(in the rows, 128 means zero)
Each path below is one point turned by a fixed rotation once a step. After each direction that follows a path, write how fast that rotation turns it, in deg/step (0 if it stays still).
Each turn is a multiple of 5 degrees from 10 to 175, or 0.
Each row of a path follows its step; steps can be skipped.
Path 1:
step 0: [120 124 126 132 130 134 137 134 124 119 113 140 130 139 131 135 106 128
 115 128 133 116 139 128 127 144 110 129 110 121 135 135 130 126 130 137
 138 121 128 133 127 143 128 125 139 127 132 132 124 124 127 126 124 143
 120 116 120 129 115 138 125]
step 1: [120 139 116 133 137 142 127 120 130 129 120 117 128 130 135 120 128 129
 119 145 121 120 124 109 139 119 124 113 130 118 145 137 131 126 128 128
 129 117 116 125 140 142 121 109 142 130 129 134 134 131 133 121 135 139
 124 123 126 124 125 131 134]
step 4: [116 127 130 138 141 132 130 119 139 132 126 131 135 131 124 112 136 141
 120 126 131 118 136 131 127 121 111 131 108 122 130 131 141 144 124 131
 141 134 115 138 125 140 122 128 141 144 136 130 114 128 136 120 133 133
 120 131 119 123 122 128 131]
step 5: [113 132 128 142 123 115 126 124 127 132 124 136 134 139 122 140 122 122
 118 137 130 112 128 118 125 128 113 119 120 125 132 136 139 129 139 131
 117 114 124 132 139 136 135 113 124 137 131 135 124 126 139 127 136 124
 108 109 127 127 120 134 124]
step 7: [109 131 128 143 132 118 129 140 124 115 123 139 126 124 128 126 125 125
 127 134 123 122 123 130 135 112 124 127 121 138 122 125 142 137 120 129
 138 126 137 144 135 138 124 140 147 122 123 113 130 115 132 119 126 139
 119 113 124 123 130 124 132]
step 8: [117 133 120 138 140 118 126 135 128 135 119 135 115 142 125 135 121 136
 118 126 124 121 136 125 123 126 119 120 113 127 128 112 132 134 120 135
 116 126 122 129 129 136 112 116 142 133 122 125 120 128 136 137 129 138
 143 120 118 116 128 144 138]
step 9: [115 139 121 132 116 136 124 123 131 137 118 128 132 117 136 121 128 123
 122 135 129 112 131 129 126 124 116 131 110 124 130 128 144 118 119 122
 134 117 130 146 132 137 123 117 143 142 141 123 124 142 132 130 132 123
 128 128 133 118 113 141 126]
step 10: [120 131 122 150 141 113 125 128 143 123 124 128 133 124 131 133 134 122
 123 140 122 125 118 119 141 122 119 116 125 139 128 137 143 131 132 122
 115 118 119 143 142 133 126 120 123 132 128 118 130 130 112 128 138 118
 130 118 135 131 131 139 128]
step 11: [123 132 128 133 137 120 131 148 126 114 140 134 119 120 126 122 119 111
 129 119 132 117 123 132 136 132 111 127 122 120 125 128 143 136 129 122
 126 133 113 135 120 136 133 128 151 138 130 118 125 121 125 139 127 125
 136 123 117 138 125 139 130]
Speeds:
[127 127 127 126 128 126 129 132 126 131 127 131 126 130 129 131 125 131
 125 124 129 127 125 127 128 132 126 127 127 129 128 131 126 129 129 123
 122 126 129 128 129 128 131 130 125 130 129 128 130 127 129 128 127 131
 130 130 126 128 129 129 129] | 135
[127 126 127 126 129 127 129 130 127 128 130 128 128 125 126 126 128 129
 131 127 132 128 126 131 131 127 132 123 127 126 125 127 128 131 130 126
 126 125 127 127 128 126 129 127 131 127 126 125 127 128 122 129 125 128
 125 125 128 126 130 126 129] | 85
[132 122 128 132 130 129 130 126 130 128 126 126 127 127 126 130 128 128
 124 130 128 127 129 128 128 133 127 125 125 128 124 128 129 129 129 128
 129 125 126 129 127 125 129 127 128 128 131 125 129 131 129 127 128 124
 125 131 127 130 127 127 124] | 70
[130 132 127 124 129 127 129 128 127 127 129 126 124 130 126 132 124 128
 128 131 128 125 131 130 130 135 127 127 131 125 129 125 130 130 129 130
 129 128 129 127 128 128 130 129 127 130 127 127 126 128 126 129 128 126
 131 125 129 128 127 130 129] | 135
Path 2:
step 2: [131 121 119 137 131 139 130 134 121 119 129 134 118 134 125 105 127 127
 125 123 134 121 123 137 114 122 115 123 126 127 122 119 142 131 131 124
 134 133 126 131 127 131 137 130 120 127 140 141 112 118 123 120 138 126
 116 111 121 141 126 117 126]
step 4: [127 140 130 127 133 124 138 130 138 116 132 122 141 142 119 117 129 117
 115 126 137 131 120 114 121 126 125 130 124 124 133 125 123 125 128 123
 129 128 133 143 144 138 135 133 130 123 137 128 120 127 128 112 148 118
 115 113 123 129 135 126 125]
step 5: [136 134 121 134 117 131 121 145 134 134 119 123 129 125 117 113 119 144
 132 126 127 115 123 116 135 127 130 142 129 123 137 138 135 141 134 129
 144 136 124 125 123 139 135 128 135 127 127 124 134 126 117 116 138 123
 127 119 138 143 129 135 121]
step 6: [138 124 119 117 130 127 131 138 143 124 131 142 132 136 121 123 124 133
 123 112 127 123 133 123 113 126 138 122 122 126 129 126 131 113 142 131
 139 126 149 147 128 143 135 131 125 128 135 123 128 140 125 131 128 136
 128 118 116 134 134 132 124]
step 8: [136 129 119 127 140 145 143 128 136 138 135 133 118 128 119 123 115 123
 130 116 120 130 132 113 128 127 118 127 121 119 138 114 139 131 141 127
 125 124 128 135 116 123 123 129 130 116 140 128 125 134 125 125 129 126
 123 121 124 143 148 133 132]
step 9: [131 122 130 128 119 126 126 138 129 145 134 116 128 136 130 117 137 118
 130 118 143 121 134 122 131 129 125 126 137 129 143 124 115 124 139 114
 123 124 146 128 125 142 117 130 127 137 133 127 118 140 126 122 136 119
 120 127 144 137 131 131 121]
step 11: [131 125 125 119 130 138 122 147 120 141 134 136 141 135 108 122 127 135
 141 118 138 139 144 126 124 126 120 130 128 122 138 129 121 126 130 127
 133 137 130 131 134 132 123 124 130 142 139 116 132 131 124 123 136 129
 147 129 137 138 133 124 123]
step 12: [127 117 131 135 126 134 141 134 126 132 117 144 132 125 113 113 140 127
 125 129 145 128 121 125 118 122 123 122 124 115 131 121 137 139 135 124
 130 128 141 131 127 132 132 137 123 128 143 139 124 143 121 127 127 117
 127 120 116 112 125 127 122]
step 13: [126 117 132 123 121 135 120 140 128 136 132 134 121 123 122 125 125 123
 131 126 137 120 140 121 123 114 117 128 135 126 131 120 126 133 129 129
 149 144 117 140 123 123 133 118 126 131 125 129 127 124 125 119 116 113
 124 125 137 130 155 129 120]
Speeds:
[127 129 128 127 123 128 122 133 124 129 128 125 127 126 127 129 127 129
 127 129 129 128 131 127 131 128 126 127 131 130 131 130 125 127 128 130
 131 128 127 125 130 126 125 130 129 130 126 125 127 127 126 130 128 127
 127 128 131 129 127 131 127] | 175
[128 127 127 130 128 129 127 127 124 126 129 128 127 129 130 126 126 126
 128 126 127 131 128 130 126 130 125 125 124 125 127 128 129 129 125 123
 126 125 129 126 127 127 120 124 125 129 126 129 127 129 129 127 131 130
 128 129 132 131 127 128 127] | 45
Path 3:
step 0: [147 128 120 115 137 120 139 126 119 115 137 131 130 138 117 122 123 131
 123 146 136 125 125 126 122 128 129 113 128 119 116 122 127 124 125 123
 122 129 139 114 128 130 129 108 113 112 122 129 131 127 125 125 122 130
 127 138 135 120 113 124 123]
step 1: [127 129 139 115 125 132 129 139 121 138 139 131 126 140 137 135 124 141
 123 129 136 131 129 126 131 135 137 118 122 141 129 137 127 129 143 133
 123 132 139 125 114 141 133 145 147 124 129 140 136 136 129 147 132 121
 142 122 132 124 129 131 122]
step 2: [117 132 124 130 127 125 124 124 129 139 119 125 133 140 129 119 126 126
 118 125 152 114 115 124 117 117 139 124 125 112 125 137 135 129 127 135
 138 136 120 133 123 113 133 128 118 136 138 134 122 142 135 121 143 129
 126 126 139 121 124 120 135]
step 4: [132 135 136 125 123 119 121 136 124 135 137 124 118 125 134 151 128 122
 134 129 144 132 144 128 126 134 147 137 130 144 120 129 144 129 124 126
 139 127 134 122 123 124 141 123 132 123 133 135 126 142 133 132 132 133
 141 135 130 131 132 124 110]
step 5: [124 119 127 128 120 123 130 128 119 129 124 127 135 148 138 125 135 123
 117 137 135 123 119 114 131 126 116 130 128 105 114 141 119 132 129 123
 137 131 120 113 139 131 123 127 127 135 126 128 122 134 139 134 129 124
 129 146 140 126 134 115 120]
step 6: [134 120 135 123 127 139 129 131 121 129 136 147 125 134 117 125 120 117
 125 138 136 131 112 132 130 111 132 114 116 143 114 136 130 122 130 136
 127 129 143 117 126 131 136 127 122 115 122 130 132 126 111 118 124 125
 128 138 125 126 129 143 132]
step 7: [119 139 134 128 122 135 131 127 132 128 121 119 135 125 120 127 118 130
 123 136 145 125 137 130 130 128 128 131 139 133 125 127 141 121 143 136
 137 137 124 132 119 132 131 133 155 125 128 137 117 141 130 130 140 114
 142 126 139 135 133 130 113]
step 8: [128 134 135 125 129 128 142 119 126 128 124 127 132 134 130 131 131 126
 114 146 130 122 118 129 129 124 136 132 126 110 125 121 121 132 116 138
 127 129 127 130 122 111 127 137 118 142 143 138 122 126 130 114 132 137
 123 155 122 123 133 117 122]
step 9: [139 119 135 125 127 130 130 124 124 131 148 135 122 132 129 131 119 112
 130 127 139 142 127 134 130 130 124 125 139 141 106 123 128 117 120 134
 113 104 134 125 123 141 131 123 131 134 126 134 126 128 128 136 138 117
 120 135 134 137 129 129 131]
Speeds:
[132 131 127 130 126 126 131 128 128 128 127 129 128 126 130 123 130 128
 128 127 123 126 128 130 130 125 128 128 127 125 123 131 127 130 129 128
 128 126 126 128 126 126 127 127 124 131 131 129 128 131 124 129 125 126
 130 129 130 127 128 127 129] | 125
[127 128 129 126 129 126 132 129 123 126 125 131 129 127 125 129 130 127
 129 129 131 127 129 130 127 126 127 129 125 125 126 125 121 130 126 129
 129 126 130 128 129 128 127 126 132 128 126 129 130 128 130 125 126 130
 127 127 129 126 127 127 132] | 130
[124 131 126 126 130 131 130 131 130 128 125 129 128 127 127 130 124 127
 125 125 127 125 128 128 129 127 127 122 130 129 128 127 128 132 129 131
 126 129 128 129 127 126 130 127 130 130 133 128 126 127 125 127 130 130
 128 127 128 131 129 126 129] | 70
Path 4:
step 0: [137 122 132 131 135 136 124 133 117 134 131 106 127 135 124 126 137 138
 132 138 125 109 130 125 125 124 127 120 138 148 131 137 114 127 121 129
 132 134 126 132 118 127 121 129 111 141 129 118 128 133 110 113 131 127
 132 126 120 133 124 124 132]
step 2: [141 125 128 122 130 125 134 130 116 138 124 108 135 132 124 133 132 132
 113 123 125 129 136 134 115 127 135 128 129 139 125 139 127 124 134 121
 126 119 125 131 117 133 123 137 122 142 110 125 125 127 113 113 132 131
 150 131 122 134 139 126 124]
step 3: [134 117 120 127 135 133 130 128 131 128 114 115 139 141 128 129 135 119
 111 139 117 114 122 132 134 136 115 113 127 132 133 132 125 118 114 133
 130 135 124 131 124 133 123 128 135 148 129 129 123 142 133 131 124 119
 140 127 121 135 127 118 133]
step 4: [145 120 122 116 125 126 138 142 128 127 129 111 128 131 124 128 141 130
 117 130 105 136 128 134 125 133 138 133 121 122 118 119 139 125 127 125
 115 126 136 129 133 143 122 134 125 137 121 130 131 139 126 125 135 136
 148 131 124 118 125 128 127]
step 6: [132 124 133 124 131 123 127 129 129 128 124 112 131 137 126 125 142 121
 127 143 112 123 130 125 117 142 127 117 129 119 126 109 138 123 113 130
 122 118 131 130 132 134 145 130 125 139 133 125 135 140 126 130 147 124
 133 121 120 122 117 126 118]
step 7: [134 128 134 129 129 118 133 133 132 127 131 101 127 134 132 132 130 143
 127 131 124 127 137 122 116 127 119 133 124 136 110 119 130 141 123 135
 113 133 137 148 132 118 120 120 129 130 125 125 121 134 125 119 135 126
 143 129 121 129 136 136 122]
step 11: [142 124 143 118 120 131 133 111 121 129 130 118 132 127 127 120 142 135
 121 132 119 128 133 128 122 130 140 113 123 141 128 135 136 126 128 129
 135 138 128 120 128 131 125 130 121 145 121 129 132 128 123 134 135 109
 142 113 126 132 112 130 127]
step 12: [135 138 141 136 128 124 125 132 133 127 124 112 145 127 137 144 134 132
 117 125 123 122 127 120 127 125 128 138 116 133 136 118 132 129 115 134
 125 133 118 131 133 140 106 128 128 149 119 136 134 143 127 123 127 124
 130 126 126 136 126 129 127]
step 13: [145 136 134 116 121 124 128 120 128 150 133 116 135 136 138 126 133 132
 125 141 113 129 125 128 114 131 137 124 126 130 129 141 142 122 114 115
 126 138 123 128 138 130 125 138 133 126 117 128 121 137 117 139 123 126
 136 124 121 126 126 126 127]
Speeds:
[131 126 128 129 130 129 127 125 125 131 125 127 132 129 121 130 128 127
 126 126 132 127 132 126 130 129 129 127 126 127 128 127 127 125 129 127
 133 129 129 129 126 127 128 127 129 125 131 127 129 128 126 128 131 127
 125 126 127 129 125 128 129] | 125
[127 128 128 128 130 129 129 129 127 126 129 134 131 129 125 129 129 131
 129 132 128 131 127 132 126 127 128 125 127 125 129 127 131 125 127 126
 127 126 126 127 131 129 128 131 129 126 129 129 132 128 125 129 130 132
 129 127 126 131 127 125 125] | 160
[129 128 128 126 129 128 125 130 127 128 131 129 131 126 128 124 130 129
 127 124 128 126 130 129 127 131 129 129 129 126 127 130 130 128 132 129
 123 130 132 129 129 126 132 130 127 130 126 126 130 126 124 125 126 129
 129 125 129 130 124 131 129] | 155
[129 132 127 129 131 133 125 129 127 130 129 130 128 127 130 129 127 131
 127 131 128 128 134 124 128 128 128 124 129 128 126 127 130 129 130 129
 127 126 127 125 127 129 128 129 130 127 127 127 126 128 135 126 127 130
 128 129 132 127 127 128 130] | 0
[135 126 128 125 131 128 127 126 126 129 128 132 127 127 131 131 129 128
 124 123 126 129 126 128 131 126 129 127 129 130 132 126 128 127 128 127
 129 131 126 128 127 129 127 129 130 132 127 131 128 126 129 130 126 129
 129 129 129 128 130 127 125] | 40
[129 127 127 124 130 125 126 127 128 131 124 127 129 128 130 128 126 132
 131 128 132 130 131 131 128 126 129 130 131 128 122 131 129 126 131 125
 127 128 126 128 129 127 126 129 125 126 125 127 129 127 129 131 127 125
 128 128 125 127 132 128 129] | 130
Path 5:
step 0: [139 124 132 131 128 129 123 118 136 125 138 130 118 119 116 130 130 125
 130 137 134 131 142 129 137 114 124 122 126 121 119 134 137 125 121 113
 136 123 123 128 108 126 131 133 126 116 136 130 124 125 132 124 144 133
 129 111 140 130 118 133 142]
step 1: [147 137 113 126 123 141 128 134 120 116 127 134 145 124 127 139 138 123
 135 137 124 131 123 124 116 142 129 126 136 150 122 136 128 126 127 132
 125 121 122 125 133 122 122 125 133 143 127 136 138 120 124 134 133 126
 122 134 129 126 129 127 122]
step 2: [123 113 122 130 126 111 125 126 118 136 115 114 123 131 130 140 140 133
 127 132 117 121 124 136 129 127 123 118 125 126 137 128 135 124 132 132
 126 147 138 129 114 130 128 120 131 117 142 121 117 129 115 133 122 128
 125 130 137 128 130 137 117]
step 3: [132 131 123 114 124 137 122 127 126 119 145 132 120 125 136 128 118 126
 117 117 137 127 141 123 142 126 126 119 129 123 137 129 126 114 122 125
 116 132 121 140 136 117 125 139 138 126 128 137 134 133 124 127 128 125
 131 119 141 122 125 131 145]
step 4: [136 132 124 113 128 120 126 132 134 135 133 116 134 132 119 138 122 133
 150 126 121 137 132 132 136 145 142 130 122 143 122 131 127 138 127 116
 124 125 128 129 120 130 131 119 124 142 133 132 129 122 142 118 123 128
 122 129 130 130 138 119 119]
step 5: [126 127 131 127 132 125 115 133 122 121 114 130 139 114 142 125 135 142
 129 132 123 120 136 130 113 121 123 131 120 117 131 123 115 125 124 115
 126 135 137 128 118 134 132 126 137 119 126 135 124 129 134 148 141 141
 132 123 134 129 123 135 121]
step 9: [130 127 117 125 127 123 123 130 138 121 140 127 135 124 124 137 122 127
 122 123 120 142 122 104 127 122 130 133 138 136 129 131 132 137 120 120
 134 121 116 132 120 116 128 135 134 132 141 137 127 150 131 127 131 135
 129 127 134 116 115 122 125]
step 11: [121 139 143 124 143 119 117 144 121 122 123 123 117 129 132 140 128 113
 124 124 132 130 123 126 128 116 125 117 130 124 148 130 134 112 127 121
 133 140 129 122 126 134 125 136 120 116 128 133 130 121 137 131 129 135
 122 119 135 123 130 134 125]
step 13: [131 131 136 140 121 134 113 131 121 128 120 113 128 125 135 142 129 129
 138 135 122 119 139 142 132 136 128 117 129 140 124 121 139 143 128 124
 131 113 139 130 128 134 134 119 124 127 136 133 132 132 134 135 139 130
 137 145 133 126 120 129 128]
Speeds:
[125 127 133 125 130 131 125 127 126 132 125 126 126 125 127 127 127 126
 127 127 127 125 130 127 126 129 130 131 125 126 130 128 125 130 125 127
 125 126 128 129 127 127 132 124 129 129 126 129 132 129 130 128 130 127
 125 132 126 129 130 127 130] | 45
[129 127 131 130 133 130 125 128 129 126 128 127 129 132 127 130 126 127
 127 131 129 127 131 131 124 129 129 126 127 126 129 127 125 129 131 127
 127 127 129 132 128 130 127 130 130 126 131 124 125 129 126 129 130 127
 131 127 130 132 127 130 131] | 135
[125 128 130 131 129 129 128 125 126 125 129 127 124 125 126 127 131 130
 128 125 133 127 129 130 128 128 127 123 127 131 130 128 125 128 129 124
 129 127 125 127 128 128 133 128 129 127 127 127 125 128 125 128 128 131
 127 127 127 124 129 127 126] | 130
[128 131 128 131 128 128 131 126 124 129 124 128 129 130 133 128 128 130
 128 128 126 127 129 130 128 131 132 128 128 126 130 131 129 127 132 128
 125 129 126 126 126 130 127 123 125 125 127 128 126 128 131 129 129 131
 131 130 129 128 129 126 126] | 125
